In the data rows, 128 means zero.
Some points:
[ 74  93 131 119  53 126 117 114  79 172 204  97 127 189  84 134  86 120
 157  45 113 164 129  73 101 123 139 170 219 193  89  86 142 141 142 173
 150 143 131 151 114 175 135 115  64  96 101 144]
[ 88 136 144 128 140 191  85 173 129 118 161 123 160 108 105 123  49 114
 107 131 118 180  70 125 135 166  95 123  83 144 210  28 123  60  99  81
 162 235 112 149 140 178  98 105  88 167  58 100]
[163 102  68  91 114 173 170 143  97 140  83 163 156 179 107 146 111  67
 159 156 135 154  98 124 133 113  91 236 146  98 162 102 147 140 157 166
  44 143 123 155 119 101 214 105 208 175  89 123]
[ 95 149 120 130 109 180 165 197 104 131 118 181  76 139 180  90  83 104
 160 118 138  94 207 115 190  64 180 131 143  66 162 110 127 145  12 114
  75  65 102  67 174 161 152 162 175  89  57  48]
[125 145  69 115 161 149 150 106 156 114 244 132 103 123  83  65 125 178
 206 156 106 122 116 116 151 121 106  43 202 145 180 160 110 177 150  90
 111 167 120  67 114 154 111 139 106  87 145 115]
[164  55  77 102 102 103 149 104 108 110 156  99  72 146 162 135 122 193
 131  21 168  69 106 108 119 158 140 125  73 128 168 154 112  89  90  60
  84 161  74 156 113  96 195 149 112 127 173 150]
[149  33 124  92 103 166 135 112 124 132 141 125   0 100 126 104 168  21
 149 171  87 179  80  93 124  74 111 107  93 123 146 116  60 106 119  98
 125  62 159 119 154 141  47 105 132  91 136 180]
[223 160 202  78  71 133 131 161  97  84 129 132 223 106 150  45 152  95
 154 100 122 103 126  90 167 150 203 210 106  42 132 146 149 144 150 132
 171 120 105 146 123 142 106 183 129 149 170 205]
[ 47  16 215 147  68  88 141  85 148  81  54 149 166 154 122 110 124 163
 192  83 102 179  96 115  85 151 136 120 140  51 153 127  95 138  79 134
 129 142 178 132 110 109 148 108  88 138 138 103]
[156 127 104 136 137 180 183 149  82 234  78 121 134 120 158 116 129 209
 149 175 147 127 160 162  57 200 152 120 109 148 188 102 179 165 112  81
 149  51 189 192 100 123 110 110  84  54  62 164]
[127  98 157 141 143 182 144 138 139 164 146 129 124 110  92 201 187 104
  52  57 123 152 195 149 142 160 181 113 215 119 128  93 104 151  65 187
 143 157 110 149 234  83 171 175 255  71  84 114]
[111 150 155  89 128  50 131 124 188 100 152  79 141 149 214 115 130 125
 129 133 192 197 191  70 110 111 100 124 138 124  88  50 114 105 106  88
 131 122 177 138 190  78 124  63 145 131 112 161]
[130 209 129 113  81 104 162  94 136  73 116  93 155 133  59 102  40 117
 111  83  68  97 190  96 113 117  64  44  15 142 136 154 115 186  95 190
 184  99 139 141 157  84 152  51 134  75 108 144]
[205 135 195 183 116 143  98  73 153 175 133  57 155 133 100 239  95 141
 115 170 144  86  46 115 130  74 148 116 170  84 140  89  99 141  89 104
 214  60  81 110 104 148 148  87 109 128 148 102]
[100 175 117 206  72 167  77 101 129 165 105 166  54  65 177 123 114  71
 179 160 170  87 156 100 135 204 172  80 105 203  80 131 172 123 112 162
 105 138 109 178 120  94 125 116  99 150 151  78]
[110 123  69 122 137  97 114 200 236 120  54  99 125 159  51 152 168 166
 167  98 151 126 144 160 132 148 108 125 120 128 138 167 126  78 103 159
  86 102 144  48 134 142 160 116  52 100 130 124]
[149 120 136  89 136 159  83 155 179 168 169 168 130 110  87 143 164 172
 186 112 194 146 189 175 166 178 116  84  63 118  91 121  85 170 129  87
 207 110 139 108 161 162 174 157 108 199 155 173]
[222 131 136 109  89  83 168 211  84  17 104 104  53 139  89 157 148 145
  93 171 131 118 137 161 106 153 164  60 128 139 110  37 104 144 126  93
 103 174  93 130 106 199  95  64 135 176 147 124]
[153 111 132 195 204 170  64 138 149 160 156  83 143 180 151  87  73 158
 183 137 119  96 202  89 187 127 116 121 135 119  43  90 117  97 116 140
  89 157 150  65  78 134 144  74 200 123 134 165]
[126  52 123 117 126 146 109 149  83 117 120  97 157 165 142 126  93 116
 206 140 116 120 142 164  29 150 112 126 168 145 126 136  73 125 158  66
 214 114  95 134 114  93 116 156 193  72 153 133]
[219 142 122 141  53 159 183 133 137 132 186 204 156 134 128 131 112 156
  88 108 128 128 246 109  99 117 106 159 211 126 151 133  98 131  95  84
 159 165 156  97 129  54 104 128  83 138 168  86]
[135 104 145  36 120 120 129  79  93 190  59 153 111 110 105 169 106 103
 130 143 105  63 142 143 167 158  38 120 184 169 125  70  81 190 176 136
 147 183 128 114 179  78 119 133  62  87 129 176]
[128  85 114 201  76 100 150  76  44 100 144 176 161  81 113 171 127 216
 118 163 171 152 149 147 175 167  44 137 143 128 126 142 140 105 148 169
  81  74 159  82 181 169  30 111 149 155 126 141]
[153 148 142  20  81 158 111  81 115 128 136  64 168 101 139 115 123 146
 157  99  32 162 162 188 154 161 129 127 174 144 131 133 134 131 216  86
  87  54 128 133 121 140 172  53 168 158  66  89]
[153  81 102 150 202 152 151 119 134 150 146 132 113 120 133 101  16 154
  57  96  82 163 177 163  88 104 175  92 147 113 180 139 124  22 161 229
 162  84 124 150 148 123 122 156 103 203 145 149]
[149  86 140 158  75 201  72 150 186  33 111 135 181 154 158 153 135 105
 161 154 171 134 140 150  98 119 200 137 112 179 172 139  60 173 197 166
 145 169 127 152 138 196  96 106 133  62 144 123]
[134 134 148 148 123 106  93 152 187 149 142 169 143  93 167 140  78 154
  99 121 153 159  61  86 152 112 128 153 132 139 160 130 138 162 134 126
  61 121  28 103 189 120 170  87 106  35 183 167]
[ 56  73 178 150 194  81 193  95 104 116 142 138 175  46 165 132 105 126
 113 109 112  76 149 159 156  71 168 124 137 207 128 152 122 186 141  66
 121 145 171 189 188 196 181  75 132 138 163 108]
[110 144  43  97 152 147 103 154  92 106 124  98 191 176 141 120 142 158
 167  82 173 114  84  83 124 103 136 108 137 145 190 104 126 179  77 146
 150  93 120 164 240 113  48  77 124 162 181  79]
[130 165 202  96 154 153 114 116  73  92 127 105 117  29  57  73 139 152
 173 128 206 147 135  97  56 120  58 143 111 177 137  65 102  68 107 167
 134 124 143 129 101 154 227 158 155  77 184  85]
[147 184 159 143 197 141 137 150 155  71 184 119 131  99  96  75 148  99
 144 132 122  75  67 156 105 202 156 211 228  89 136 131   5 110  88 153
  94 113 163 167 106  92 135  28  63 147 101 157]
[145 169 178 162 130 135 182 164 158 137  70 137 178 150  26  99  70 117
 150 119 178 159  83 149 126  76 165  78 164 209 108  94 126 126 164  53
  78 116 120 187 126  60  59 175 132 138 136 147]
[144 146 244  57 162 186 203  89 133 134 148 111  76 214 150 159  96 127
 142 131 128 121  83 165 121 137  90 155  91  85  88 124 156 192 143 189
  86 118 163 159 144 153  98 165  87 136 152  95]
[ 99  92 182  55 128 115  86 196 121  81 185 184 118 187  59 146  61 114
 120 209 181 120 227  89 110 160 152 110 189 149 197 191 207 103 133 119
 141  61 133 169 156 148 185  68 104 110 165 148]
[109 143 160 135  90 107 183 142 107 164  96 176 206 161 117 123 155  59
 154 171  66 115  74 101 112 104 169  97 113 149 165 126  74  54 142 104
 146 118 113  60  85 150 192  90 106 159 134 111]
[114 217 126 133 113 145 127  83 124 130 117 197 108 176 157 115 115 183
  87 105 146 219  89 206 186 143 172 159 115 127 145  99  87  56 161 114
 182 146 168 141 144 146 160  96 124  22 157  94]
[ 92 109 119 136 141 118 228 217  82 133 157  29 194 117 157 155 109 139
 135 225 135 184 175  84 154 198 147 159  87 133 104 191  78 123 114 154
 143 183  94  94 129 108 120 153  88  98 130  95]
[113 185  55 179 145 150 169 126 142  84  65 162  99 134 166 161  47  97
 156 110 143 171 155 127  88 124  46 169 171 131 115 162  54 164 118 126
 189 104  92 112 126 151 160 130 159 188 169 151]
[159 209 133 158 123   6  71 139  84 189 146  99  46 133 131 110 117  61
 137 116 173 166  81 111 116 164 156 134 160 112 154 210 100 185 148 129
 126 147 159 125 172 116 134 138 171 165 143  57]
[139 109 117 161  80 153 110 122 116  92 103  61 112 112  99 147  45 137
  90 107 129 156 128  74 171 136 206 102 155 146 173  89  55 211 154 111
  59 127 255 130  76 118 153 188 104 116 173 156]
[107 145 183 130 175 153 160 154 129 105  94 118  66  82 103 148 123 134
 107  35 121 182 154  90 105 151 135 201 115  84 175  93 175 203 174  86
 153  91  70  75  40 165  68  86 131 118  62 116]
[107  94  42 124  88 145 150 155 130 114 165 115 152  66  91 107 103  77
 106 100 185  72  66 145  86 108 136 133 119  82  78  96 201  94 198 158
 142  84 175  96 151 130 132 128 131  75  85  99]
[ 73 176 104  69 152  49 100 201 176 132 155 187 163 117 172 171  97 125
 116 142  53  92 115  97 101 172 111 119 133 168 120  78  50 148 116 137
  88  39 134 174 129 150 113 237 188 110 124 140]
[102 120 178  86  77 140 114 187 169 153  68  51 125  89 151  82  72  97
 115  90 116 115 133 227 170 132  99 177 171 167 155 127 167  95  72  96
 124 126 137  76 101 135  62 125 155 125 224  96]
[103 164 173  92 104 180  23 145  83  41  77  96  95 164 139 135 124 166
  95 171 117  95 123 133 141 122  74 170 142 156 169 153 120 107 147 128
 163  94 145 140 142  50 146 135  85 134  65  95]
[ 53 153 117 155 152 169 105  54  76 116 124  77 150 195  86 107 155  95
  32 144  93 100 171 151  72 177 147 177  76 109 104  79 132 100 148  49
  98 105 118  69 160 139 148 130  99 128 213 150]
[139 164  68  57 149 113 114  67 113  65  88 143 161 121 118 136 124 106
 155 180  33 178 126 127 124 133 184 118 169 153 103  66 205 160  24 153
 178 135 167 135  69 180 168 160  87 114 190 141]
[166 145 146 164 192  93 109 202 139 165 151 131 135 146 144 168 184 110
 160  71  90 108 226 159  84  62 118 158  63 191 195 116 123 125 159 180
 122 149 176 118 102 152 119 119  87 117 128 116]
[159  87 130 199 126 108 153  16 204  89 172 108 157 178  50 123 110  79
 142 155 140 118 174 111 179 185  85 229  82 183 214 120 134 129  91  89
 130  81 131 151 146 138 110 153 147 142 120  94]
Along one direction, these points spread out more than along any other. For each point below, how far along it does it lie, from 0 to 99? The average is 50, and the first point in the table lies past the average. One standard deviation of the points above along it is 16.
[115 157 136 104  75 116 183  82 176 105 161  74 111 151 204 107 153 147
 136 113 196  98 147 118 155 109 107 104 173 199 170  97  96  96 124 181
 151  89  83 122  81 185 141 166 114 156  96 141] 46
[133 119 161 175 160 114 147 107 140  97 133 138 175 154 164 139 167 103
  97 141  95 126 116 151 114 205  62  40 148  90 188 116 200 123 144 165
 101 143 131 117  81  95 105 137 211 109 176 114] 48
[ 96 169 133 156 151 111 131  95 123 101  55  98 122 122 138 104 163  93
 135 130 129  74 140  51 156 107 133  99 221 121 158 127 169 110 149  92
 156 162 137 119 230 158 119 175 119 110  60 214] 44
[ 56 117 136 171  84 152 105 171 121 127 150  98 100 122  67  60 208 187
  86 193  44 168 127 152 117  62 134 169 116 180 122 121 124 179  98 132
 106 116  69 175 115  86 131 116 113 132 145 135] 57
[ 52 166 108 173  81 138 152 211 122 109 185 103 121 140 125 194 128 131
 161 144 122 109  97 160 194  88  83 143 122  88 160 116 167 134 143 103
 196 146 207 189  77 101 158 100 168 134 154 204] 53
[147  80  85 135 109  98  99 113 135 128 137 105 178 107 170  58 130  97
  31 168 191 150 129 175 115  84  59  96 141 132 168 130 135 237 100 125
 125 138 138 117 129 149 209 150  94 136  65 118] 43
[174 125  92 131 176 167 119 146 158  88 149  98 165  66 148 209 164 142
 113 122  73 171 156  28 107 125  70 118 123 141 107 189 146  78 146  83
 110 123 141 173 130 120 142 149  88 132 125  61] 43
[103 178 103 101 112 134  82  86 112 178 130 103 191 139  99 171 127  89
 105 106 181 145 207 160 121  98  81 104 119  52 119 187  75  78  67 113
  49 136 101 225  65 191  69 110 104  94 121 148] 46
[189 114 164 114 126 149 119 148 106 102 115 170 144 180 120 112  99 144
  47  72  97 111  36 116 137 157  94 167 123 223  70 209 144 128  60 104
 184 144 197 122  90 184 107 113 185  92  93 145] 61
[ 80 117  91  28 169 144 129  75 137 142 136 162 131 100 115 138 135 128
  56 141 208 102 144  79 172 114 185  98  93 165 154 150 107 168 135 168
 182 135 128  85  43  43  81 103 168 164 147  97] 42
[ 98 148 108  90  71 111 151 111 212 184  69 102  93 109  76  72 105 226
  90 229 107  79 147  70  70 128 125 168 148  99 141 109 109 126 157 130
 146 184 154 177 149 232 115 102 187 111 156  97] 55
[148  57 102 152 159  18  89 124 136  78 120 141 105 134  95 133  95 128
 134 146 119 123 174 195 171 101 150 148 104 102  75 122 125  83 152 135
 157 142  90 159  90  73 105 173  74  80  77  57] 47
[108 161 163 104 101 124 119  44 132 116 162 101 135  89 117 217  60 166
 167 183 115 121 118 204  29 113 207 181  84 152 147 164 156 118  85 127
 102 175 150  64 150 105 101 133 173 151  98 220] 58
